B =
[[131 134 129 116 136 129 130 143 126 129 119]
 [132 133 118 114 131 137 132 147 137 129 127]
 [136 121 120 125 137 122 134 143 142 124 123]
 [132 128 124 120 136 124 129 146 138 126 119]
 [127 109 118 136 131 119 127 139 144 124 135]
 [133 134 125 117 133 128 128 145 137 127 117]
 [130 128 121 114 139 131 133 153 131 129 124]
 [129 131 132 117 140 120 124 150 129 127 110]
 [131 131 125 123 128 123 122 143 144 124 118]
 [129 125 126 123 136 125 130 143 130 128 123]
 [126 118 127 126 141 131 141 130 109 132 137]
 [130 138 131 118 131 129 127 137 127 129 117]
 [131 124 125 130 128 119 123 136 144 123 122]
 [133 119 119 121 140 120 129 156 145 124 120]]
What is the 1st entry on the diagonal from the top-right corner?
Answer: 119
The bottom-left entry: 133
The first entry, reading row by row: 131
What is the last entry, reading row by row?
Answer: 120
The maximum -> 156
The 3rd-last entry, reading row by row is 145
What is the third entry on the diagonal from the top-right corner?
Answer: 142
The largest entry in the first row -> 143
The entry directly below 142 -> 138
What is the third entry in reading order?
Answer: 129
What is the entry directly above 150?
Answer: 153
The third entry on the main diagonal: 120
The second entry on the diagonal from the top-right corner is 129

Read these off the grid that follows.
1) Read off the second smallest entry.
2) Read off the entry just right of the largest entry.
3) Read off the third largest entry.
4) Read off the fifth entry in reading order.
((134, 138, 142, 118, 123, 121, 118, 126, 146, 120, 142, 139, 121, 109), (131, 136, 128, 138, 128, 127, 122, 131, 109, 126, 128, 135, 125, 117), (131, 141, 119, 129, 120, 129, 154, 144, 118, 129, 120, 117, 130, 149), (135, 127, 125, 125, 115, 117, 120, 133, 101, 117, 119, 101, 118, 116), (136, 111, 120, 122, 146, 139, 117, 112, 150, 131, 123, 132, 137, 116), (152, 135, 118, 124, 125, 125, 134, 125, 136, 121, 120, 121, 123, 124), (144, 107, 128, 148, 136, 134, 119, 125, 118, 131, 128, 125, 130, 129), (102, 128, 113, 122, 129, 123, 115, 106, 119, 131, 111, 115, 123, 110), (140, 118, 106, 132, 138, 132, 118, 103, 133, 129, 108, 115, 126, 112), (111, 138, 130, 113, 136, 130, 119, 118, 148, 129, 132, 143, 131, 110), (124, 116, 142, 128, 136, 134, 119, 136, 129, 129, 142, 141, 135, 130), (129, 107, 129, 138, 130, 124, 99, 109, 110, 127, 120, 123, 123, 98), (118, 115, 129, 141, 142, 137, 113, 114, 128, 138, 129, 143, 135, 115), (111, 107, 136, 118, 133, 131, 117, 117, 148, 134, 134, 120, 134, 122))
1) 99
2) 144
3) 150
4) 123

arr =
[[133 103 128 131 126 122 122]
 [137 110 127 126 137 137 134]
 [128 111 133 120 139 113 124]
 [118 139 116 125 120 140 117]]
Counting starts at 0.
Which number is the entry in row 0 and column 1?
A: 103
Which number is the entry just left of 131?
A: 128
Which number is the top-left entry?
A: 133
The entry in the top-right corner is 122
The entry at row 1, column 2 is 127
The entry in row 2 and column 0 -> 128

W = [135 147 109 153 112 132 145]
The entry just right of 132 is 145
The entry just right of 147 is 109

a =
[[122 123 130 126 138 132 123 126 125 136]
 [125 113 124 134 135 146 111 130 132 122]
 [129 132 129 127 126 124 132 128 127 130]
 [126 126 130 127 132 130 126 127 126 132]
 [133 131 136 126 128 129 130 130 126 136]
 [127 127 129 127 131 129 127 127 127 131]
 [128 128 122 128 128 131 133 130 126 125]
 [124 131 121 128 126 121 132 125 129 123]
 [117 120 156 136 131 120 129 132 116 104]
 [139 136  99 120 125 136 126 123 141 154]
 [134 123 139 129 132 141 121 133 126 137]
 [128 128 127 128 128 129 130 129 127 126]
 [121 123 142 133 130 125 134 133 118 109]
 [126 129 137 125 138 131 128 119 118 142]
 [126 127 129 130 129 129 133 130 124 121]
 [122 126 118 129 128 125 127 125 131 119]]
Read off the entry directly below the smallest entry.
139
The second largest entry -> 154
Read off the largest entry in the first row.
138
Read off the 3rd entry from the end, reading row by row.
125
The entry just right of the smallest entry -> 120
The entry directly below the largest entry: 99
The 1st entry on the main diagonal is 122
The 2nd entry on the diagonal from the top-right corner is 132
Read off the smallest entry in the first column.
117
The last entry, reading row by row is 119
Read off the top entry of the column that holds the smallest entry.
130
Read off the entry in the bottom-left corner.
122
Read off the 2nd-last entry, reading row by row.
131
The third largest entry: 146
The entry just left of the smallest entry is 136
The first entry in the row that holds the smallest entry: 139
The maximum is 156
Read off the bottom entry of the column that holds the smallest entry.
118
The fourth entry from the end, reading row by row: 127
Read off the entry directly above the largest entry.
121
The second entry on the main diagonal is 113
The entry in the top-right corner -> 136
The entry directly above 154 -> 104
The third entry on the diagonal from the top-right corner -> 128
The 2nd entry, reading row by row -> 123

Questions about the table below. Counting starts at 0.
1) Which number is the entry directly below the smallest entry?
2) Which number is the entry just right of 148?
3) Which number is the bottom-right entry?
4) Which number is the entry just right of the smallest entry?
5) Which number is the entry directly above the smallest entry?
6) Which number is the entry in row 1 and column 0?
7) Which number is the bottom entry of the column that holds the smallest entry?
8) Which number is the entry directly above the largest entry?
[[109 107 124 117 139 130 109 138]
 [109 135 135 120 144 144 139 145]
 [119 113 131 130 136 151 138 117]
 [129 122 142 134 133 134 109 131]
 [137 134 115 136 129 119 121 117]
 [133 134 123 131 134 124 124 120]
 [120 136 143 114 150 129 139 140]
 [121 123 135 134 147 137 143 133]
 [117 124 116 100 144 142 135 114]
 [135 135 132 129 130 126 126 122]
 [119 114 128 129 143 149 138 118]
 [111 125 124 132 148 150 130 119]
 [133 135 124 131 133 124 130 119]
 [133 130 143 123 152 124 142 135]]
1) 129
2) 150
3) 135
4) 144
5) 134
6) 109
7) 123
8) 133
